In the data rows, zero lies at 4.5, halfway between 4 and 5.
Here are some rows, each followed by its group. Groups can overlap.
[5 3 3 2 8 6 7 3 4 6 8 5 7 3 3 3 5 1 5 3 5 2 5 2 3 8 3 3 3 8 8 3 3 4 2 2 8
 6 3 3 2 6 8 7 7 3 2 8 6 6 3] Z64
[3 3 7 7 3 6 3 7 4 5 3 5 3 6 7 7 0 5 6 5 3 7 5 3 3 3 8 3 3 3 3 6 7 3 6 5 3
 3 7 6 7 3 3 3 3 6 7 3 2 4 6] Z319
[3 4 7 7 3 3 3 7 5 4 3 4 3 6 7 7 0 5 5 5 3 7 4 3 3 3 7 3 3 3 3 6 8 3 5 6 3
 3 7 6 7 3 3 3 3 7 7 3 2 5 7] Z319
[3 4 3 6 3 6 3 7 7 5 3 3 3 7 7 7 5 3 6 4 3 5 5 2 3 3 9 3 3 3 3 8 8 3 4 5 3
 6 7 9 5 3 3 3 3 5 6 3 2 8 6] Z319
[3 3 3 4 5 6 3 3 6 6 5 5 7 3 7 3 5 3 7 3 3 4 6 3 3 5 6 3 3 5 5 4 5 3 5 3 5
 6 6 6 3 6 5 3 7 3 4 4 2 6 3] Z884
[3 5 3 7 3 3 3 7 6 5 3 3 3 7 7 8 5 4 6 4 3 6 4 3 3 3 8 3 3 3 3 7 8 3 4 5 3
 3 7 8 5 3 3 3 3 5 7 3 2 7 6] Z319
[7 4 7 6 3 3 4 3 2 3 3 5 3 3 3 4 5 7 3 6 6 6 3 8 7 3 3 6 6 3 3 3 3 6 6 5 4
 3 3 4 6 3 3 3 3 6 5 4 6 3 5] Z298
[5 3 3 3 6 6 5 3 3 8 9 9 3 3 3 3 5 4 7 3 4 3 7 5 3 6 3 6 6 4 7 3 3 3 7 2 7
 6 5 3 3 6 8 7 3 3 4 8 6 3 3] Z64
[5 8 7 3 3 3 4 3 6 3 3 2 3 8 3 6 5 6 3 7 6 3 3 5 7 3 3 6 6 5 3 7 4 7 3 7 3
 6 3 4 4 6 3 3 3 6 2 3 6 6 7] Z355
[3 3 3 5 3 6 3 7 4 5 5 6 3 3 7 4 5 4 5 4 3 6 6 4 3 4 5 3 6 3 4 4 6 4 6 4 4
 3 6 5 5 3 4 3 3 4 6 4 6 3 4] Z298
[6 4 3 2 9 6 9 3 7 4 6 3 7 3 3 3 5 1 2 3 7 2 3 3 3 9 3 6 3 9 8 3 3 3 2 2 8
 6 2 3 3 6 8 7 7 3 2 8 6 6 3] Z64
[3 3 3 2 7 6 6 3 5 6 6 4 7 3 3 3 5 3 5 3 4 2 7 3 3 7 3 3 3 6 7 3 3 3 4 2 6
 6 5 5 3 6 6 7 7 3 3 6 6 5 2] Z334
[3 3 3 3 6 6 4 3 4 8 7 6 7 3 7 3 5 2 8 3 3 3 8 3 3 7 5 3 3 5 6 3 3 3 5 3 7
 6 7 5 2 6 7 7 7 2 4 6 6 5 3] Z334
[6 3 3 3 5 6 6 3 2 7 8 8 3 3 3 3 5 4 6 3 4 4 7 6 3 6 3 6 6 4 7 3 3 3 7 2 7
 3 5 3 3 6 8 7 3 3 3 7 6 3 3] Z334
[5 3 3 2 7 6 6 3 5 6 7 5 7 3 3 3 5 2 5 3 5 3 6 3 3 7 3 6 3 7 7 3 3 3 3 3 7
 6 3 3 3 6 7 7 7 3 3 7 6 5 3] Z334
[3 5 3 6 3 3 3 7 6 4 3 3 3 7 7 7 5 4 5 5 3 6 3 3 3 3 7 3 3 3 3 7 8 3 4 6 3
 3 6 7 5 3 3 3 3 6 6 3 2 7 7] Z319
[8 6 3 3 8 3 9 3 6 3 5 3 7 3 3 3 5 4 3 3 9 3 3 3 3 8 3 6 6 9 7 3 3 5 3 3 7
 6 3 3 2 6 7 7 7 3 3 7 6 6 3] Z64
[4 3 3 3 6 6 5 3 1 8 8 8 7 3 3 3 5 3 7 3 3 4 8 4 3 6 4 6 6 5 7 3 3 3 6 2 7
 6 6 3 3 6 7 7 3 2 4 7 6 2 3] Z334
[3 3 3 5 4 6 3 7 6 7 4 4 7 5 7 5 5 4 8 3 3 5 6 3 3 4 9 3 3 4 3 7 8 3 4 3 4
 6 9 9 3 3 3 3 7 3 5 3 2 8 4] Z355
[3 3 3 3 6 6 4 3 4 7 7 7 7 3 7 3 5 3 7 3 3 3 7 3 3 6 5 3 3 5 6 3 3 3 5 2 6
 6 6 4 3 6 6 7 7 2 4 6 6 4 3] Z334
[3 4 3 5 3 3 3 7 5 4 3 4 3 6 7 6 5 4 5 4 3 5 5 3 3 3 6 3 3 3 3 6 6 3 4 5 3
 3 6 6 5 3 3 3 3 5 6 3 2 5 5] Z355
[8 4 3 2 8 3 9 3 5 3 6 3 7 3 3 3 5 1 2 3 8 3 3 3 3 8 3 6 6 8 8 3 3 4 2 2 8
 6 3 3 3 6 7 7 7 3 2 8 6 5 3] Z64
[6 4 7 4 3 3 4 3 3 3 3 5 3 3 3 3 5 4 3 5 6 5 3 7 7 3 3 6 6 3 4 3 3 6 5 5 4
 3 3 3 5 6 4 3 3 4 4 4 6 3 4] Z298
[7 5 3 2 8 3 9 3 6 3 5 3 7 3 3 2 5 2 3 3 8 2 3 3 3 8 3 6 3 9 7 3 3 4 3 2 7
 6 2 4 3 6 7 7 7 3 2 7 6 6 3] Z64
[5 3 7 7 3 3 3 7 3 4 4 6 3 3 3 4 5 5 4 5 4 7 5 6 7 3 4 6 6 3 4 3 4 4 6 5 4
 3 4 3 6 3 4 3 3 6 6 4 6 3 4] Z298
[6 4 3 3 8 6 8 3 7 4 6 3 7 3 3 3 5 2 3 3 6 2 3 3 3 8 3 6 3 9 7 2 3 3 3 2 8
 6 3 4 3 6 7 7 7 2 2 7 6 6 3] Z64
[7 3 3 2 8 6 9 3 4 4 6 4 7 3 3 3 5 2 3 3 7 3 3 3 3 8 3 6 3 8 8 3 3 3 3 2 8
 6 2 3 3 6 7 7 7 2 3 8 6 5 3] Z64
[3 4 3 6 3 3 3 7 5 4 3 4 3 5 7 6 5 5 5 5 3 6 4 3 3 3 6 3 3 3 3 6 6 3 5 5 3
 3 6 6 5 3 3 3 3 5 6 3 2 5 5] Z355
[5 9 7 4 3 3 5 3 7 3 3 2 3 9 3 7 5 7 3 8 7 3 3 4 7 3 3 6 3 5 3 8 4 8 3 8 3
 6 3 4 4 6 3 3 3 6 2 3 6 6 8] Z28
[3 3 3 2 7 6 4 3 7 6 6 5 7 3 7 3 5 1 6 3 3 2 6 3 3 7 5 3 3 7 6 4 4 3 3 2 6
 6 5 6 3 6 6 3 7 2 3 5 2 7 3] Z334
[7 7 7 3 3 3 5 3 5 2 3 3 3 6 3 5 5 6 3 7 7 4 3 6 7 3 3 6 6 4 3 5 2 8 2 6 3
 3 3 3 5 6 3 3 3 5 3 3 6 4 6] Z573
[5 3 3 4 5 6 5 3 3 6 6 6 3 3 3 3 5 4 5 3 4 3 6 5 3 5 3 6 6 5 6 3 3 3 6 3 6
 6 5 3 3 6 6 7 3 3 4 6 6 3 3] Z334
[3 3 3 4 5 6 4 3 3 7 6 6 7 3 3 3 5 3 6 3 3 4 6 4 3 5 4 3 6 5 6 3 4 3 6 3 6
 6 6 4 3 6 6 7 3 2 4 6 6 3 3] Z334
[3 3 7 8 3 6 3 7 2 5 4 6 3 4 7 6 5 6 6 5 3 8 5 5 7 3 7 3 3 3 3 5 6 3 8 5 3
 3 7 4 7 3 3 3 3 6 8 3 2 3 6] Z28
[3 3 7 7 3 6 3 7 2 5 3 6 3 4 7 5 5 6 6 5 3 7 5 5 3 3 6 3 3 3 3 5 7 3 7 5 3
 3 6 4 7 3 3 3 3 6 8 3 2 3 5] Z355
[3 3 3 2 7 6 5 3 5 7 7 6 7 3 7 3 5 2 7 3 3 2 8 3 3 7 5 3 3 6 6 2 2 3 4 2 7
 6 6 6 3 6 7 7 7 3 3 6 2 6 3] Z334
[3 4 3 5 4 6 3 7 6 5 3 4 3 5 7 6 5 4 6 3 3 5 5 3 3 3 7 3 3 4 3 6 7 3 4 4 3
 6 6 8 4 3 3 3 3 4 5 3 2 6 5] Z355
[3 6 3 5 4 6 3 7 8 5 3 3 7 8 7 7 5 2 6 3 3 4 4 3 3 3 8 3 3 5 3 9 8 3 3 5 3
 6 7 9 3 3 3 3 7 4 5 3 2 9 6] Z319
[8 7 3 2 9 3 9 3 8 3 4 3 7 3 3 3 5 3 2 3 9 3 3 3 3 8 3 6 3 9 7 2 3 5 3 2 7
 6 2 3 3 6 7 7 7 3 2 7 6 7 3] Z64
[6 6 3 3 4 3 5 3 7 3 3 2 3 5 3 4 5 5 3 6 6 3 3 5 7 4 3 6 6 5 3 5 3 6 2 5 4
 6 2 3 3 6 3 3 3 4 2 3 6 4 5] Z298
[3 3 7 8 3 3 3 7 1 5 3 6 3 4 7 6 5 6 6 5 3 8 5 5 3 3 7 3 3 3 3 5 7 3 7 5 3
 3 7 4 7 3 3 3 3 7 9 3 2 3 5] Z28
[8 7 7 4 3 3 5 3 4 3 3 3 3 5 3 5 5 7 3 8 8 4 3 8 7 3 3 6 6 4 3 4 2 8 2 7 3
 3 3 3 6 6 3 3 3 6 3 3 6 3 6] Z573
[3 3 3 2 7 6 5 3 6 7 6 5 7 3 7 3 5 3 6 3 3 2 6 3 3 7 4 3 3 7 6 4 3 3 3 2 6
 6 5 5 3 6 6 7 7 3 2 6 2 6 3] Z334
[4 3 3 4 4 6 4 3 3 6 6 6 3 3 3 3 5 4 6 3 3 4 7 4 3 5 4 6 3 4 5 3 4 3 6 3 5
 3 5 4 3 6 5 7 3 2 5 5 6 3 3] Z884
[8 4 7 5 3 3 5 3 2 3 3 4 3 3 3 3 5 7 3 6 6 5 3 8 7 3 3 6 6 3 4 3 3 6 5 6 4
 3 3 3 6 3 3 3 3 5 5 4 6 3 5] Z298
[2 4 3 6 3 6 3 7 5 5 3 3 3 7 7 7 5 4 7 4 3 6 4 3 3 3 8 3 3 3 3 8 8 3 5 5 3
 3 7 9 5 3 3 3 3 5 6 3 2 7 6] Z319
[3 9 3 2 3 3 4 3 9 3 3 3 3 9 3 8 5 5 3 8 6 3 3 3 7 3 3 3 3 6 3 9 5 8 3 8 3
 6 3 6 4 6 3 3 7 6 2 3 2 9 8] Z319
[5 3 3 2 7 6 6 3 3 8 9 7 7 3 3 3 5 2 7 3 4 2 8 4 3 8 3 6 3 6 8 3 3 3 5 3 8
 6 5 3 3 6 8 7 7 3 2 8 6 2 3] Z64
[4 3 3 6 3 6 3 7 2 6 6 8 3 3 7 3 5 5 6 3 3 6 7 6 3 4 5 6 6 3 5 3 5 3 7 4 5
 3 6 3 5 3 5 3 3 4 6 5 6 3 3] Z884
[4 3 3 2 8 6 7 3 5 7 8 6 7 3 3 3 5 1 6 3 4 3 6 3 3 8 3 3 3 7 8 3 2 3 3 2 8
 6 5 3 3 6 8 7 7 2 3 8 6 5 3] Z64
[8 4 7 5 3 3 5 3 2 3 3 5 3 3 3 4 5 7 3 6 7 5 3 8 7 3 3 6 6 3 3 3 3 7 5 6 3
 3 3 3 6 3 3 3 3 6 4 4 6 3 4] Z298
[3 5 7 6 3 3 3 7 5 3 3 3 3 6 7 7 0 6 3 6 3 6 3 5 7 3 5 3 3 3 3 6 6 6 4 6 3
 3 4 5 6 3 3 3 3 7 6 3 2 4 6] Z28
[3 4 3 5 4 6 3 7 6 5 4 4 3 5 7 5 5 4 6 3 3 4 5 2 3 4 6 3 3 5 3 5 6 3 4 4 4
 6 6 7 3 6 3 3 3 4 5 3 2 6 4] Z573
[4 4 3 5 3 3 4 3 5 3 3 4 3 4 3 4 5 6 3 4 4 4 4 5 7 3 4 6 6 4 4 4 4 5 5 5 4
 3 4 4 5 6 4 3 3 5 5 4 6 4 4] Z298
[8 7 3 2 7 3 9 3 8 3 3 3 3 3 3 3 5 3 3 3 9 3 3 4 3 7 3 6 6 9 6 3 3 6 2 2 6
 6 3 3 3 6 5 7 7 3 2 6 6 7 3] Z334
[5 7 3 3 3 3 5 3 7 2 3 3 3 6 3 5 5 5 3 6 6 2 3 5 7 3 3 6 6 5 3 6 3 7 2 6 3
 6 2 4 4 6 3 3 3 5 2 3 6 6 6] Z573
[4 4 3 4 4 3 4 3 4 4 4 5 3 3 3 3 5 5 4 4 4 4 4 5 3 4 3 6 6 4 4 4 4 5 4 4 5
 6 4 4 3 6 4 3 3 4 4 4 6 4 3] Z884
[6 3 3 2 7 6 7 3 4 6 7 6 7 3 3 3 5 3 4 3 6 3 6 4 3 7 3 6 3 7 8 3 3 3 3 2 8
 6 3 4 3 6 8 7 7 2 2 7 6 3 3] Z64
[3 3 3 2 7 6 5 3 5 7 7 6 7 3 7 3 5 2 7 3 3 3 7 3 3 7 4 3 3 7 7 3 3 3 3 2 7
 6 5 5 3 6 7 7 7 3 2 7 6 6 3] Z334
[3 4 3 5 4 6 3 7 6 5 4 4 3 5 7 6 5 4 6 3 3 5 5 2 3 3 7 3 3 4 3 6 7 3 5 4 3
 6 6 7 4 3 3 3 3 4 5 3 2 6 5] Z355
[5 4 3 4 4 3 5 3 5 3 4 4 3 4 3 3 5 5 3 4 5 3 3 4 3 4 3 6 6 5 4 4 4 5 4 4 5
 6 3 4 4 6 4 3 3 3 4 4 6 4 3] Z884
[3 4 3 4 5 6 3 3 8 7 4 4 7 5 7 5 5 3 7 3 3 3 6 3 3 5 8 3 3 5 3 7 7 3 3 3 4
 6 8 9 3 6 4 3 7 3 4 3 2 9 3] Z573
[3 3 3 6 4 6 3 7 3 7 5 6 3 3 7 4 5 4 8 3 3 6 8 3 3 4 7 3 3 3 4 4 6 3 7 4 4
 3 7 6 4 3 4 3 3 4 6 3 2 4 4] Z298
[5 3 3 2 8 6 7 3 4 7 8 5 7 3 3 3 5 3 5 3 5 2 6 3 3 8 3 3 3 8 8 3 3 3 3 3 8
 6 4 3 3 6 8 7 7 3 3 8 6 5 3] Z64
[6 7 7 4 3 3 4 3 5 3 3 3 3 7 3 6 5 6 2 7 6 4 2 5 7 3 3 6 6 4 3 6 4 7 3 7 3
 3 2 3 5 6 3 3 3 6 3 3 6 5 7] Z355
[3 5 3 5 3 3 3 3 6 3 3 3 3 6 7 6 5 5 3 5 3 5 3 4 3 3 5 3 3 4 3 6 5 5 4 6 3
 3 4 6 4 3 3 3 3 5 5 3 2 6 5] Z355
[5 3 3 3 6 6 5 3 3 6 7 6 7 3 3 3 5 4 5 3 4 3 6 4 3 6 3 6 6 5 7 3 3 3 5 3 7
 6 5 3 3 6 7 7 7 3 4 7 6 3 3] Z334
[3 4 3 6 3 6 3 7 6 5 3 3 3 7 7 7 5 4 7 3 3 5 4 2 3 3 8 3 3 3 3 7 8 3 4 5 3
 3 7 8 4 3 3 3 3 4 6 3 2 7 5] Z28
[8 7 3 2 9 3 9 3 7 3 4 3 7 3 3 3 5 2 2 3 9 3 3 3 3 8 3 6 3 9 7 3 3 5 3 2 7
 6 2 3 3 6 7 7 7 3 3 7 6 7 3] Z64
[3 3 7 6 3 3 3 7 5 5 3 5 3 5 7 6 5 6 5 5 3 7 4 4 3 3 6 3 3 3 3 5 5 4 6 5 3
 3 6 5 6 3 3 3 3 6 7 3 2 4 5] Z355
[4 3 3 3 6 6 5 3 5 5 5 5 3 3 3 3 5 3 5 3 4 2 5 4 3 6 3 6 3 5 6 3 3 3 4 2 6
 6 4 3 3 6 6 3 7 3 3 5 6 4 3] Z334
[5 3 3 2 6 6 6 3 2 7 8 7 7 3 3 3 5 3 6 3 4 2 7 4 3 7 3 6 6 5 7 3 2 3 6 2 7
 6 5 3 2 6 7 7 7 3 3 7 6 3 3] Z334
[3 3 7 7 3 6 3 7 2 5 3 5 3 5 7 6 5 6 6 5 3 8 5 4 3 3 7 3 3 3 3 5 7 3 7 5 3
 3 7 5 7 3 3 3 3 7 8 3 2 3 6] Z28
[3 4 3 5 4 6 3 7 6 5 3 4 7 5 7 6 5 2 6 3 3 5 5 3 3 4 7 3 3 4 3 6 7 3 4 4 3
 6 7 7 3 3 3 3 3 4 5 3 2 7 4] Z355
[7 6 7 5 3 3 4 3 3 3 3 3 3 5 3 5 5 7 3 8 7 5 2 7 7 3 3 6 6 3 3 5 3 8 3 6 3
 3 2 3 6 3 3 3 3 7 4 3 6 3 7] Z355
[5 9 7 4 3 3 4 3 7 3 3 3 3 8 3 7 5 6 3 8 6 4 3 5 7 3 3 6 3 4 3 7 4 8 2 8 3
 3 3 4 5 6 3 3 3 7 3 3 6 6 8] Z28
[3 5 7 6 3 3 3 7 5 3 3 3 3 7 7 7 5 6 3 6 3 6 3 3 7 3 6 3 3 3 3 7 7 4 4 6 3
 3 5 6 6 3 3 3 3 7 6 3 2 6 7] Z319
[6 9 7 4 3 3 4 3 5 3 3 3 3 8 3 7 5 7 2 9 8 4 2 7 7 3 3 6 6 3 3 7 3 9 2 8 3
 3 3 3 7 3 3 3 3 8 2 3 6 4 9] Z319
[4 3 7 8 3 3 3 7 2 3 3 5 3 5 3 6 5 6 3 7 3 8 3 7 7 3 5 6 6 3 3 5 5 5 7 6 3
 3 5 3 9 3 3 3 3 8 7 3 6 3 7] Z28
[3 3 3 5 3 6 3 7 4 5 4 6 3 3 7 4 5 5 6 3 3 5 5 4 3 4 5 3 3 3 4 4 5 3 6 4 4
 3 5 5 4 3 4 3 3 4 6 4 6 3 4] Z298
[5 3 3 2 8 6 7 3 4 7 8 6 7 3 3 3 5 2 6 3 4 2 7 3 3 8 3 3 3 7 8 3 3 3 4 2 8
 6 4 3 3 6 8 7 7 3 3 8 6 5 3] Z64
[6 3 3 2 6 6 6 3 2 7 8 7 7 3 3 3 5 3 6 2 5 3 8 4 3 7 3 6 6 5 8 3 3 3 5 2 7
 6 5 3 3 6 8 7 7 3 3 8 6 3 3] Z64
[3 3 3 4 5 6 3 3 7 7 4 4 7 4 7 5 5 3 8 3 3 3 7 3 3 5 8 3 3 5 4 6 7 3 4 3 4
 6 8 9 3 6 4 3 7 3 5 3 2 8 3] Z573
[4 3 3 4 4 6 4 3 3 5 5 5 3 3 3 3 5 4 5 3 4 4 6 5 3 5 4 6 6 4 5 3 4 4 5 4 5
 6 4 4 3 6 5 7 3 2 4 5 6 3 2] Z884
[6 7 7 3 3 3 5 3 5 3 3 2 3 5 3 5 5 6 3 6 7 4 3 6 7 3 3 6 6 4 3 5 3 7 3 5 3
 3 3 3 5 6 3 3 3 5 3 3 6 4 5] Z573
[5 3 3 3 6 6 5 3 3 7 8 7 7 3 3 2 5 3 6 3 4 3 7 4 3 6 3 6 3 5 7 2 3 3 5 2 7
 6 5 3 3 6 7 7 7 3 4 7 6 3 3] Z334
Which 4 groups are nearest to each row below, nearest first, going by the distance to the centre of the group?
[5 3 3 2 7 6 6 3 2 7 8 7 7 3 3 3 5 3 6 3 4 2 7 4 3 7 3 6 6 5 8 3 3 3 5 3 7
 6 5 3 3 6 8 7 7 3 3 8 6 3 3] -> Z334 Z64 Z884 Z298
[6 9 7 3 3 3 5 3 7 3 3 3 3 8 3 6 5 7 3 8 7 3 3 5 7 3 3 6 6 5 3 7 3 8 3 7 3
 3 2 4 5 6 3 3 3 6 2 3 6 6 7] -> Z573 Z298 Z28 Z355
[3 3 3 7 3 6 3 7 4 6 4 5 3 5 7 6 5 5 6 4 3 6 5 3 3 3 7 3 3 3 3 6 7 3 6 5 3
 3 7 6 6 3 3 3 3 5 7 3 2 4 5] -> Z355 Z319 Z28 Z298
[2 3 7 8 3 3 3 7 3 3 3 4 3 5 7 6 0 6 4 6 3 8 2 6 7 3 6 3 6 3 3 5 6 5 6 6 3
 3 5 4 8 3 3 3 3 8 8 3 6 3 7] -> Z28 Z355 Z298 Z319
[3 4 7 7 3 3 3 7 5 4 3 4 3 6 7 7 5 5 5 5 3 7 5 4 3 3 7 3 3 3 3 6 6 3 5 5 3
 3 6 6 6 3 3 3 3 6 7 3 2 4 6] -> Z28 Z355 Z319 Z298
[5 3 3 2 8 6 7 3 3 7 9 7 7 3 3 3 5 2 6 3 5 2 7 4 3 8 3 6 6 6 9 3 3 3 5 2 8
 6 5 3 3 6 9 7 7 3 2 9 6 3 3] -> Z64 Z334 Z884 Z298
[9 3 7 6 3 3 5 3 2 6 8 9 3 3 3 2 5 6 5 3 6 7 6 9 3 4 3 6 6 3 7 3 3 4 9 3 7
 3 5 3 6 3 7 7 3 2 6 8 6 3 3] -> Z884 Z298 Z334 Z64
Group Z319 spreads out most along one direction. Which 3 other groups' directions of most spread are closest to that one, closest first?
Z355 Z298 Z28
Which 3 other groups have their centres nearest to the centre of group Z884, nearest first?
Z298 Z334 Z573
Which 4 groups are nearest to each row below, nearest first, going by the distance to the group's nearest row?
[7 3 7 6 3 3 4 7 3 3 4 6 3 3 3 3 5 5 3 5 5 6 4 7 7 3 3 6 6 3 4 3 3 5 7 5 4
 3 4 3 6 3 4 3 3 5 6 5 6 3 4] -> Z298 Z28 Z355 Z884
[6 6 3 3 3 3 5 3 6 3 3 3 3 6 3 5 5 5 3 6 6 4 3 5 7 3 3 6 6 4 3 5 4 7 3 5 3
 3 2 4 4 6 3 3 3 5 3 3 6 5 5] -> Z573 Z298 Z355 Z884
[6 5 7 5 3 3 4 3 4 3 3 3 3 5 3 4 5 5 3 6 5 4 3 6 7 3 3 6 6 4 3 4 4 6 4 5 4
 3 3 4 5 3 3 3 3 5 5 3 6 3 5] -> Z298 Z573 Z355 Z884
[4 5 3 3 4 3 4 3 5 3 3 3 3 4 3 4 5 4 3 5 4 4 3 4 3 4 3 6 6 5 4 5 4 5 3 5 4
 6 3 4 4 6 4 3 3 4 4 4 6 5 4] -> Z884 Z298 Z573 Z355
[3 3 3 6 4 6 3 7 3 6 6 6 3 3 7 4 5 4 7 3 3 5 8 4 3 4 6 3 3 3 5 3 4 3 7 3 5
 3 6 4 5 3 5 3 3 3 6 5 6 3 3] -> Z298 Z884 Z355 Z334
[3 3 3 3 6 6 5 3 3 7 7 6 7 3 7 3 5 3 7 3 3 3 7 2 3 6 4 3 3 5 6 3 3 3 5 2 7
 6 6 4 3 6 7 7 7 3 4 6 6 4 3] -> Z334 Z64 Z884 Z298
[7 3 7 6 3 3 4 7 2 5 6 8 3 3 3 3 5 7 5 4 4 7 5 9 7 3 3 6 6 3 5 3 3 4 9 4 5
 3 5 3 7 3 5 3 3 5 7 6 6 3 3] -> Z298 Z884 Z28 Z355
Which 4 groups are nearest to each row below, nearest first, going by the average distance to the group's rows?
[7 3 7 7 3 3 4 7 2 6 6 9 3 3 3 3 5 6 5 4 4 7 5 9 7 3 3 6 6 3 5 2 3 4 9 4 5
 3 5 4 7 3 5 7 3 4 6 6 6 3 3] -> Z298 Z884 Z28 Z334
[4 4 7 6 3 3 3 7 3 3 3 3 3 5 3 6 5 6 2 6 4 7 2 6 7 3 4 6 3 3 3 5 5 5 5 7 3
 3 4 3 7 3 3 3 3 7 6 3 6 3 6] -> Z298 Z28 Z355 Z319
Which 3 other groups have their centres nearest to the centre of group Z334, nearest first?
Z64 Z884 Z573
Which 5 groups are nearest to each row below, nearest first, going by the average distance to the group's rows?
[6 7 7 5 3 3 4 3 5 3 3 3 3 7 3 6 5 7 3 8 6 5 3 6 7 3 3 6 6 3 3 6 4 8 3 7 3
 3 2 3 6 3 3 3 3 7 3 3 6 4 7] -> Z298 Z573 Z28 Z355 Z319
[3 4 3 4 5 6 3 7 7 6 3 4 7 6 7 6 5 3 7 3 3 3 6 3 3 4 8 3 3 5 3 7 7 3 3 3 3
 6 8 9 3 6 3 3 7 2 4 3 2 9 4] -> Z355 Z319 Z573 Z884 Z334
[3 3 3 6 3 6 3 7 5 6 4 5 3 5 7 6 5 4 7 3 3 6 6 3 3 3 8 3 3 3 3 6 8 3 6 4 3
 3 8 8 4 3 3 3 3 5 7 3 2 7 5] -> Z355 Z319 Z28 Z884 Z298
[7 7 7 5 3 3 4 3 4 3 3 3 3 6 3 6 5 7 3 8 7 5 3 8 7 3 3 6 6 3 3 5 4 8 3 7 3
 3 3 3 6 3 3 3 3 7 3 3 6 3 7] -> Z298 Z573 Z28 Z355 Z319
[3 3 3 4 5 6 3 3 3 7 6 6 7 3 7 3 5 4 7 3 3 4 7 3 3 5 5 3 3 4 5 3 5 3 6 3 5
 6 6 5 3 3 5 7 3 3 6 5 6 3 3] -> Z884 Z334 Z298 Z355 Z64
[4 3 3 3 6 6 5 3 3 7 8 7 7 3 3 2 5 2 7 3 3 3 8 3 3 7 4 3 6 5 7 3 3 2 5 3 7
 6 6 3 2 6 7 7 7 3 3 7 6 3 3] -> Z334 Z64 Z884 Z298 Z573
Group Z573 spreads out most along one direction. Which 3 other groups' directions of most spread are closest to that one, closest first?
Z355 Z298 Z319
Which 5 groups are nearest to each row below, nearest first, going by the distance to the group's nearest row?
[6 3 3 4 4 6 5 3 2 6 7 8 3 3 3 3 5 5 5 3 4 4 6 6 3 5 3 6 6 3 6 3 3 3 8 3 6
 3 5 4 4 3 6 7 3 3 5 7 6 3 3] -> Z334 Z884 Z64 Z298 Z355
[6 3 3 5 3 6 4 3 2 6 6 7 3 3 3 3 5 5 5 3 4 5 6 7 3 4 3 6 6 3 6 2 3 3 8 4 6
 3 5 3 5 3 5 7 3 3 6 6 6 3 3] -> Z334 Z884 Z64 Z298 Z355
Which 3 other groups have their centres nearest to the centre of group Z319, nearest first?
Z355 Z28 Z573
Which 3 other groups have their centres nearest to the centre of group Z64, nearest first?
Z334 Z884 Z573
Which 5 groups are nearest to each row below, nearest first, going by the distance to the centre of the group?
[4 3 7 7 4 3 3 7 3 5 4 7 3 3 7 5 5 7 5 5 3 8 5 7 7 3 6 6 6 3 3 3 5 4 8 5 3
 3 6 3 8 3 3 3 3 6 8 3 6 3 5] -> Z298 Z28 Z355 Z884 Z319
[3 3 3 3 6 6 3 3 6 8 6 5 7 3 7 3 5 2 8 3 3 3 7 2 3 6 6 3 3 5 5 5 5 3 4 3 6
 6 7 7 3 6 6 3 7 3 4 5 2 7 3] -> Z334 Z884 Z573 Z355 Z64
[3 3 7 7 3 6 3 7 3 6 3 5 3 5 7 7 5 5 6 5 3 7 5 3 3 3 8 3 3 3 3 6 7 3 7 5 3
 3 7 6 7 3 3 3 3 6 8 3 2 4 6] -> Z28 Z355 Z319 Z298 Z573
[5 9 7 3 3 3 4 3 7 3 3 2 3 9 3 8 0 7 3 9 7 4 3 6 7 3 3 6 3 5 3 8 4 9 3 8 3
 3 2 4 5 6 3 3 3 8 2 3 2 7 8] -> Z573 Z28 Z319 Z355 Z298
Which 3 other groups have their centres nearest to the centre of group Z298, nearest first?
Z884 Z573 Z355
